In the data rows, 128 means zero.
Some points:
[136, 142, 109, 87, 98, 139, 93, 108, 166, 129, 136, 112, 67, 125,
 157, 190, 160, 163, 111, 157, 158, 229, 211, 161]
[125, 157, 111, 121, 67, 143, 137, 183, 105, 139, 67, 87, 132, 151,
 101, 101, 186, 88, 130, 113, 90, 145, 74, 144]
[186, 135, 150, 156, 118, 131, 104, 176, 177, 128, 155, 53, 151, 51,
 143, 71, 153, 130, 125, 126, 43, 115, 174, 85]
[94, 140, 176, 148, 120, 100, 137, 172, 106, 70, 127, 130, 137, 118,
 142, 141, 139, 196, 162, 169, 133, 158, 166, 124]
[158, 136, 112, 164, 88, 132, 122, 117, 90, 138, 96, 172, 91, 118,
 101, 112, 105, 94, 130, 168, 99, 171, 198, 185]
[174, 32, 151, 51, 195, 34, 150, 144, 143, 140, 178, 152, 112, 40,
 54, 98, 95, 138, 116, 55, 70, 150, 88, 173]
[139, 121, 109, 189, 167, 138, 160, 189, 213, 116, 187, 162, 126, 131,
 103, 133, 87, 167, 170, 171, 197, 124, 85, 102]
[99, 219, 147, 122, 115, 169, 160, 127, 142, 180, 127, 64, 223, 82,
 131, 147, 69, 97, 125, 172, 140, 128, 96, 200]
[114, 175, 91, 125, 101, 122, 125, 56, 132, 146, 53, 132, 181, 102,
 75, 53, 127, 81, 172, 96, 99, 30, 161, 200]
[172, 196, 112, 165, 159, 56, 124, 157, 58, 85, 204, 122, 164, 197,
 164, 156, 131, 150, 53, 160, 73, 100, 124, 129]
[172, 130, 133, 94, 158, 146, 128, 142, 114, 184, 101, 150, 57, 123,
 157, 109, 91, 99, 114, 150, 111, 186, 92, 110]
[156, 232, 115, 117, 119, 93, 150, 57, 103, 93, 169, 158, 156, 94,
 107, 145, 137, 77, 51, 122, 146, 121, 103, 145]
[138, 86, 106, 119, 131, 169, 86, 105, 210, 147, 109, 148, 114, 167,
 179, 83, 117, 203, 151, 126, 175, 112, 173, 120]
[58, 109, 119, 159, 126, 103, 92, 98, 167, 104, 151, 144, 170, 117,
 149, 76, 161, 187, 127, 113, 171, 161, 126, 164]
[99, 111, 37, 93, 153, 101, 153, 145, 147, 119, 68, 195, 170, 206,
 118, 41, 152, 65, 99, 142, 146, 204, 105, 24]
[171, 93, 169, 140, 80, 193, 91, 189, 70, 94, 96, 159, 85, 165,
 138, 59, 75, 94, 164, 83, 159, 123, 125, 118]
[144, 116, 99, 139, 109, 197, 190, 44, 111, 60, 151, 121, 71, 132,
 148, 159, 163, 50, 187, 66, 112, 199, 161, 108]
[90, 102, 33, 122, 97, 109, 70, 83, 154, 137, 151, 91, 152, 218,
 102, 120, 52, 156, 169, 107, 142, 143, 153, 132]
[62, 124, 114, 156, 132, 148, 103, 137, 79, 166, 194, 60, 76, 192,
 163, 151, 88, 170, 102, 96, 95, 125, 86, 128]
[181, 64, 131, 195, 103, 148, 52, 44, 69, 136, 192, 165, 108, 116,
 120, 178, 157, 117, 170, 163, 115, 55, 91, 80]
[130, 124, 121, 69, 162, 64, 157, 104, 107, 134, 193, 110, 85, 140,
 128, 118, 145, 122, 118, 113, 202, 86, 149, 146]
[127, 141, 169, 123, 156, 129, 126, 100, 157, 85, 127, 158, 141, 120,
 93, 151, 142, 56, 116, 128, 145, 176, 110, 158]
[120, 128, 76, 182, 203, 194, 161, 118, 212, 143, 122, 132, 98, 89,
 148, 99, 208, 60, 155, 182, 95, 116, 97, 132]
[189, 91, 136, 131, 82, 151, 87, 135, 140, 128, 61, 99, 157, 137,
 225, 255, 103, 134, 104, 143, 211, 133, 48, 252]
[93, 139, 184, 107, 142, 106, 64, 149, 189, 133, 109, 109, 73, 140,
 66, 104, 162, 119, 155, 173, 150, 75, 155, 62]
[173, 87, 95, 78, 31, 152, 194, 118, 150, 108, 125, 109, 123, 162,
 91, 132, 94, 147, 116, 198, 115, 33, 102, 115]
[124, 130, 114, 137, 95, 81, 81, 129, 130, 55, 94, 210, 168, 92,
 153, 155, 122, 102, 119, 105, 143, 145, 110, 124]
[124, 116, 87, 170, 92, 100, 69, 98, 133, 125, 153, 103, 80, 32,
 131, 140, 167, 93, 154, 69, 144, 148, 29, 65]
[134, 203, 188, 153, 127, 104, 178, 91, 201, 76, 134, 139, 175, 176,
 181, 118, 107, 131, 156, 112, 141, 118, 188, 55]
[196, 85, 177, 218, 82, 105, 76, 127, 170, 158, 3, 129, 133, 172,
 95, 236, 159, 255, 171, 50, 69, 75, 78, 154]
[42, 102, 92, 176, 66, 128, 145, 141, 98, 119, 90, 122, 101, 90,
 83, 137, 169, 147, 139, 180, 160, 105, 132, 136]
[191, 129, 114, 179, 134, 125, 177, 94, 147, 145, 105, 162, 147, 175,
 155, 97, 153, 113, 49, 192, 197, 162, 104, 138]
[130, 160, 129, 96, 68, 99, 185, 132, 81, 111, 143, 166, 75, 65,
 116, 75, 177, 218, 135, 151, 148, 145, 103, 94]
[104, 125, 194, 184, 116, 130, 0, 62, 93, 179, 166, 16, 154, 78,
 54, 141, 114, 155, 26, 136, 31, 145, 82, 94]
[224, 159, 112, 160, 173, 119, 131, 106, 78, 126, 58, 111, 147, 115,
 79, 77, 0, 143, 130, 163, 113, 204, 115, 104]
[117, 88, 187, 126, 86, 67, 152, 74, 155, 123, 127, 102, 99, 160,
 110, 113, 175, 170, 84, 85, 115, 125, 135, 162]
[125, 159, 131, 123, 53, 110, 103, 137, 123, 148, 187, 185, 102, 183,
 232, 39, 150, 104, 96, 79, 147, 95, 126, 130]
[0, 78, 191, 110, 104, 74, 170, 113, 96, 155, 111, 158, 111, 110,
 124, 133, 84, 129, 90, 167, 135, 136, 86, 71]
[111, 92, 170, 235, 189, 150, 177, 71, 69, 125, 168, 57, 112, 150,
 88, 72, 110, 154, 88, 92, 81, 122, 119, 86]
[20, 176, 124, 63, 168, 135, 209, 153, 172, 155, 124, 120, 112, 215,
 84, 135, 87, 147, 86, 127, 124, 95, 164, 206]
[182, 27, 121, 144, 122, 152, 122, 100, 71, 140, 209, 147, 189, 174,
 121, 129, 172, 137, 147, 176, 174, 124, 140, 128]
[163, 113, 96, 78, 162, 146, 106, 187, 77, 144, 161, 43, 190, 185,
 70, 113, 170, 126, 174, 91, 219, 173, 106, 59]
[130, 128, 114, 131, 111, 137, 144, 216, 150, 145, 148, 116, 118, 70,
 89, 163, 139, 111, 82, 72, 91, 150, 174, 119]
[91, 101, 149, 87, 140, 118, 177, 103, 137, 155, 116, 148, 111, 101,
 150, 136, 166, 61, 132, 106, 148, 107, 148, 125]
[160, 190, 113, 154, 169, 138, 98, 143, 103, 106, 93, 111, 160, 134,
 110, 110, 206, 112, 135, 92, 194, 151, 144, 122]
[112, 61, 78, 152, 147, 161, 125, 180, 119, 73, 164, 67, 138, 2,
 131, 76, 54, 182, 79, 53, 82, 115, 173, 103]
[135, 135, 154, 108, 90, 120, 137, 121, 127, 153, 135, 109, 158, 101,
 155, 152, 65, 86, 190, 154, 141, 114, 98, 132]
[106, 147, 188, 72, 129, 169, 79, 83, 105, 77, 63, 135, 178, 120,
 153, 103, 133, 140, 118, 93, 142, 136, 71, 110]
[128, 166, 197, 126, 135, 173, 105, 92, 155, 172, 144, 139, 86, 51,
 150, 166, 95, 168, 138, 131, 134, 111, 58, 173]
[107, 116, 225, 165, 112, 126, 115, 217, 111, 169, 122, 128, 120, 177,
 184, 98, 78, 60, 126, 132, 149, 99, 157, 175]
[150, 126, 125, 113, 149, 103, 189, 104, 101, 141, 107, 83, 157, 82,
 211, 160, 134, 84, 180, 151, 140, 149, 176, 137]
[188, 166, 135, 98, 116, 198, 98, 140, 82, 135, 120, 184, 138, 125,
 142, 144, 137, 131, 120, 134, 177, 101, 125, 67]
[98, 104, 122, 173, 167, 101, 194, 133, 130, 180, 56, 105, 113, 100,
 139, 177, 165, 130, 107, 124, 107, 151, 175, 115]
[171, 150, 84, 115, 157, 130, 130, 149, 112, 143, 133, 180, 142, 93,
 93, 150, 80, 137, 93, 103, 210, 104, 179, 172]
[142, 76, 194, 76, 135, 165, 104, 134, 152, 104, 185, 124, 228, 66,
 146, 114, 117, 163, 103, 130, 55, 128, 190, 69]
[127, 72, 108, 106, 178, 75, 51, 159, 119, 135, 113, 191, 104, 142,
 140, 200, 101, 37, 97, 103, 107, 65, 199, 89]
[104, 66, 192, 146, 142, 95, 151, 162, 115, 120, 152, 174, 186, 151,
 97, 120, 170, 144, 186, 153, 101, 192, 139, 182]
[78, 138, 158, 103, 89, 171, 154, 138, 108, 115, 118, 95, 94, 115,
 89, 173, 118, 118, 66, 126, 189, 113, 186, 113]
[181, 144, 131, 118, 139, 103, 132, 139, 209, 173, 109, 134, 140, 108,
 168, 126, 145, 148, 107, 105, 95, 104, 119, 175]
Along one direction, these points spread out more than along any other. Take the direction at right angles to it along which they spread out most. Then take the direction at right angles to both along which they spread out most. Go by this last direction. For each point below, how far along it does it lie, from 0 to 99? The average is 50, and the first point in the table lies past the average. One standard deviation of the points above along it is 16.
[85, 155, 62, 34, 227, 84, 73, 176, 103, 25, 44, 64, 50, 147,
 166, 71, 128, 148, 157, 246, 126, 64, 123, 177] -> 63
[169, 141, 121, 150, 92, 94, 146, 128, 136, 116, 111, 85, 98, 172,
 127, 125, 97, 103, 186, 155, 89, 150, 110, 90] -> 41
[130, 113, 144, 142, 172, 168, 102, 165, 135, 72, 190, 98, 54, 156,
 95, 128, 130, 137, 105, 137, 122, 111, 106, 195] -> 55
[120, 150, 95, 87, 134, 164, 135, 129, 119, 240, 108, 197, 138, 118,
 117, 149, 196, 165, 139, 104, 88, 146, 109, 143] -> 54
[128, 167, 111, 90, 131, 148, 108, 54, 145, 184, 134, 157, 104, 157,
 147, 120, 116, 153, 139, 182, 91, 191, 168, 124] -> 53
[80, 169, 118, 120, 107, 122, 117, 181, 150, 189, 173, 143, 156, 98,
 164, 138, 123, 123, 159, 183, 110, 137, 120, 132] -> 63
[112, 136, 70, 148, 204, 110, 195, 131, 66, 167, 123, 144, 135, 132,
 175, 202, 114, 138, 192, 46, 122, 60, 143, 88] -> 50
[92, 152, 110, 159, 77, 154, 120, 177, 124, 114, 168, 113, 145, 140,
 88, 137, 178, 127, 169, 169, 82, 114, 135, 160] -> 53
[143, 174, 148, 124, 183, 119, 130, 99, 154, 79, 142, 188, 111, 139,
 110, 186, 93, 115, 188, 97, 126, 124, 146, 133] -> 51
[79, 120, 52, 31, 152, 192, 225, 167, 157, 22, 81, 157, 156, 232,
 115, 107, 146, 114, 104, 87, 78, 129, 91, 110] -> 57
